Each named turn below is shown by a few rows before and after it. Which turns, in which order, take the first row of each later pair to the second? The first pair is answered.
E:
[ -1  -1  21  13 -15  17  19   8  -3   7  -1   0   1  -6  -2] |-> [ -2   1  20  12 -17  17  19  10  -3   9  -1   1   1  -4  -3]
[  5 -20   5 -17  13  -8   3  -7 -11 -10  -1   6 -19  11   6] |-> [  2 -17   2 -16  11 -11   4   0 -10  -8  -3  11 -21  13   6]
[ 5 -6 22 -9 12 10  4 10 11 21  1 15 -2 -5  0] |-> [  6 -11  26  -8  16  15   3  -1   8  13   4   7   1  -7   2]
[ 14  -1  -1 -12  32  17 -12 -36  17  12  -5   0 -13 -11  -1] |-> [ 11 -11   0 -10  27  16  -7 -43   0  -9   2 -14 -13  -4   6]
W:
[  2   3 -20  -8   2 -12  -5  -9  -9  -9  -1 -16  -8  15  -6] |-> [ -2  -1 -17  -1  -4 -11   0  -3 -15 -16   3 -19  -4  16  -2]
[  6  -9  20 -12  18   8   1   2  11  13   0  31 -13  -7   2] |-> [ -3  18   3  15 -13   9  -5  23  15  20  -1  13  15  -8 -11]
[  4  -4  -9  -8   6  -1 -11  -7  -4  -9  -2 -17  -2  12  -6] |-> [  1  -4  -8  -1  -4   0  -8  -1 -10 -13  -1 -19   5  12  -3]
T:
[ -9  -6  11   1   6  -1  15  -5  -3 -12   9  27 -15 -18  17] |-> [ -1  -5  -4 -19  13 -13   6   3  -3  -3  -1  22 -29   5   4]
[ -2   3   2  -3  -1  10   2  11  19   5 -13  -1   1 -13  -1] |-> [ -4   1   4  -1  -3   9   5  15  15   2 -11   4   0 -12   3]
[ -1  -1  -4   0  24 -15   3  -6  11  -1  -5  10 -29 -10  11] |-> [  0   0  -5   2  27 -11  -2 -14  16   1  -3   4 -23 -17   8]
F:
[ 12 -11   5 -17  18  -5  -4  -4   0   7 -10  -6 -14  14  -9] |-> [  9 -11  15   0   8   9  -3 -14  -2  -1  -2 -26   8   0  -7]
[-3 -1 24 -5 -3  1  6 10 10 17 -9 18  1  2 -1] |-> [  2  -4  21 -14   5   0   2   1  11  18 -11  12  -2   7  -5]
[ -3  -5  13  13 -30   1  16  40 -20  -2  -4 -12  15  16   0] |-> [  1  -6   3  -6 -19 -12  13  46 -18   6 -11  -1  -5  30  -5]
[ 8 -1 23  6  6  3  6  9 -8  2  8 20  8 -9  4] |-> [10 -3 18 -6 13 -4  4 13 -7  5  4 25 -3 -1  1]

Each pair is two turns apart.
[-17  45 -47  12 -15 -20 -10  -6  14  -6  -4   8  -7 -21  -1] |-> [ -7   4 -34 -24   7 -34   1  -4 -15 -25  -5   9 -45  16  11]
W, T
[  7 -11  -1 -13  11  -7   5 -10 -11  -8   6  -4 -10  18   2] |-> [  4 -11   6  -2   2  -1   8 -10 -16 -13  10 -11   1  13   7]
F, T
[ -7 -27  30   0  -9  -3  14   8 -22 -21 -10   4  -6  20   5] |-> [  9 -16  21  -8  10  12 -14 -29   1  -5 -14 -28   9  11 -20]
T, T
[10 -2  5 -6  8 -1 -5 11 -1  4 -6  3  2 14 -6] |-> [ 8  3  6  1  0  1 -3 16  0  7 -5  1  8 10 -6]
W, E
[ -2 -14  14   6 -14   5   4   7 -25 -18   9 -22  15  10   3] |-> [  0  -5  -1  -7 -14  -9   0  29 -20  -4  -3 -10   0  29  -7]
T, E
[  4  -8  16  -3  -7   4  17   9 -22 -15  -2   3  -1   7   8] |-> [ 16   0   6 -11   8  11  -5 -15  -4  -2  -7 -21   7   5 -12]
T, T
[-2  2 -5 -3  5 -6  5 14 -1  4 -7 12 -8 11 -5] |-> [ -3   5   6  10   6  10   1  -7   8   4   0   3  11 -13  -6]
T, T
[  1 -11   3   5 -10 -10   8   5 -13 -15   2  -5  -6  11  10] |-> [  9   3 -10  -5   0 -11  -9   1   6   6  -7 -12  -8  16 -10]
E, T
[ 3  8  2 13 -7  0 -2  3  4  4 -3 -8 12 -6 -2] |-> [  5   7  -6  -1   0 -10  -3   9   6   9  -9   3  -5   3  -4]
F, F
[ -4 -15   6  -2  14   1   8 -15  -4 -14   9  13 -11  -7  15] |-> [  3 -18   5  -6  17   4   2 -22  -5 -14   8  -6  -9   0   6]
T, F
[  9   7  -9 -16  -1 -11  -4  26   3  14 -10  16 -16  17  -5] |-> [ 12  11   7  -2   9  14 -13  -7  22  22  -2   7   8 -19  -9]
E, T
[ -1   0 -12  -3   0 -15   3   4  -7  -5   5   8  -6   9   1] |-> [  8  -1  -9  -9  11 -10  -7  -7   1   2   3  -3  -3   8  -7]
E, F
[ -5 -12  25  -4  -3  27   4 -15  18   7  10  -4   4 -14  12] |-> [-10  -6  13 -15  -2   9  11   8  19  14   3  26 -18  -5  15]
F, F
[-11   8  -5  12 -23   2   4   8  -5 -12  10  -9  20 -15  -8] |-> [ -9  16 -12  -2 -13  -7   0  21  10   7   2  19   4 -14 -11]
F, E
[ -9  26 -31   5  -7 -16  -4   5   5  -6  -7  21  -8  -1   9] |-> [-12   3  -7  14 -12  -8  13   0 -17 -29   4  13  -4  -4  25]
T, W
[  3  -1 -12  -6  -4  -3 -13 -10  -7  -9  -3 -31   7  14  -7] |-> [  2 -13  -4 -12   0  -9  -4  -5 -17 -16  -1 -21  -6  19   3]
E, W
[  5  -5   1   3   2  -8   4 -18 -17 -13  20 -25  -3 -11   8] |-> [  0  -6   0   4  -5 -16  12  -1 -24 -15  18 -10 -11  -5  15]
T, F
[ -2   4  -5  12 -10   4  -2  -2  -5  -3   3 -19  13   2  -5] |-> [  2 -16   9  -4  10   3   4 -13 -10 -10   6  -4  -4   1   5]
W, T
[  9  13 -23 -12   6   0 -10   1   2  -1  -1  -4 -22  19  -4] |-> [ 10   9 -15  -1  -1   8 -12 -10  -7 -10   6 -27  -8  17  -4]
F, E
[  3  14 -17  -1  -7  -5  -7   9   4   9  -3 -13  11   7  -9] |-> [  3  17 -13   4  -7  -1  -6   6   8  12  -1 -12  15  -1 -10]
E, F
[-6  9 -7  6 -1 -5  3  6 11  9 -3 22 -6 -5  2] |-> [-7  4  2  9 -2 -1  7  6  7  7  1 23 -2 -9  5]
W, E
[ -2  -1   9  -8  -3  -7  -1  18  11  24 -17  22  -1  12  -2] |-> [  3  -6  24  -1   6  12  -9 -15  17  17  -9  -1  17  -8  -5]
F, T
[ -2  -3   1  10   1   4  -1 -17  -3 -16  13  -4   6  -9   4] |-> [ -3  -4 -12   2  -4 -12   2   0 -12 -19   7   1  -8  13   5]
E, T
[ -9   3 -10  -6   1 -13   8  14   0   2   1  29 -19   4   7] |-> [ -3  12  -6   3   8   7  -8 -22  18   9   6   5   5 -23  -5]
T, T
[ 21  -6  20 -13  27   9  -9 -17  20  11   6  -1  -1  -4  -7] |-> [  8 -16  26  -7  12  -3  15  12  -2  -3   8  26 -13   4  14]
T, T
[ 11   4   1  -1   4  -3  -3   1   6  12  -1  -5   5  -5 -12] |-> [ 3 -1  7  6 -4 -6 11 14 -4  6  2  8  1 -3  0]
T, T
[ -3  -1  -3   6 -15  -1   1   5 -13  -6  -3  -8   4   5   8] |-> [  1 -10   0 -11   3  -4   1   0  -7   1  -4   9 -14   6   9]
E, W
[  7  -7 -13 -18  -3 -12  -5   9  11   9  -6   6  -2  12 -20] |-> [  2 -14  10   5 -11   9   1  -9   7  -5   8  -9  23 -14 -10]
F, T
[ -8  11  -7  24 -20   2  15  20   0  14  -5  13   4  -4   2] |-> [ -2 -15   4   2  -6  -4  23  17 -17   1  -3  17 -17  13  12]
T, W
[  3  -4  -5 -12  -6 -14   5  15 -11  -7   6   6  -3  15   3] |-> [  6   6  -2 -15   2 -10  -3  14   9  13   2  16  -1   4  -5]
E, E
[  4  -5  17   9 -10   5   2  18  -4  16  -2  -9  16   5  -3] |-> [  9 -16  21 -10   8   0   1  11  -4  16  -3   1  -2  12  -2]
T, W
[ 13  -8  10  -2  -3   9  -2   1 -11   1   2 -30   8   8  -2] |-> [  8  -1   1  -2 -13  -1   1  21 -15   3  -4 -20   3  17  -2]
E, E
[  9   2 -12   2   6  -2  -7 -26  14  -1   2  -7   1 -12   0] |-> [ -2   9 -13  13  -8  -6   3  -8  12   0   3  13   1 -17   8]
F, F
[-11   1 -15  -3  -7   2  10  13   1  15 -25  -3  10  35 -16] |-> [-14 -21  12   2  -7  10  27  12 -16   1 -16   3  10  28   3]
E, W
[  2  10   0  20 -25   6   1   3   6 -10   9 -28  16 -10  -1] |-> [ -2  14  -5  19 -31   0   3  15   4  -7   6 -20  12  -5  -1]
E, E
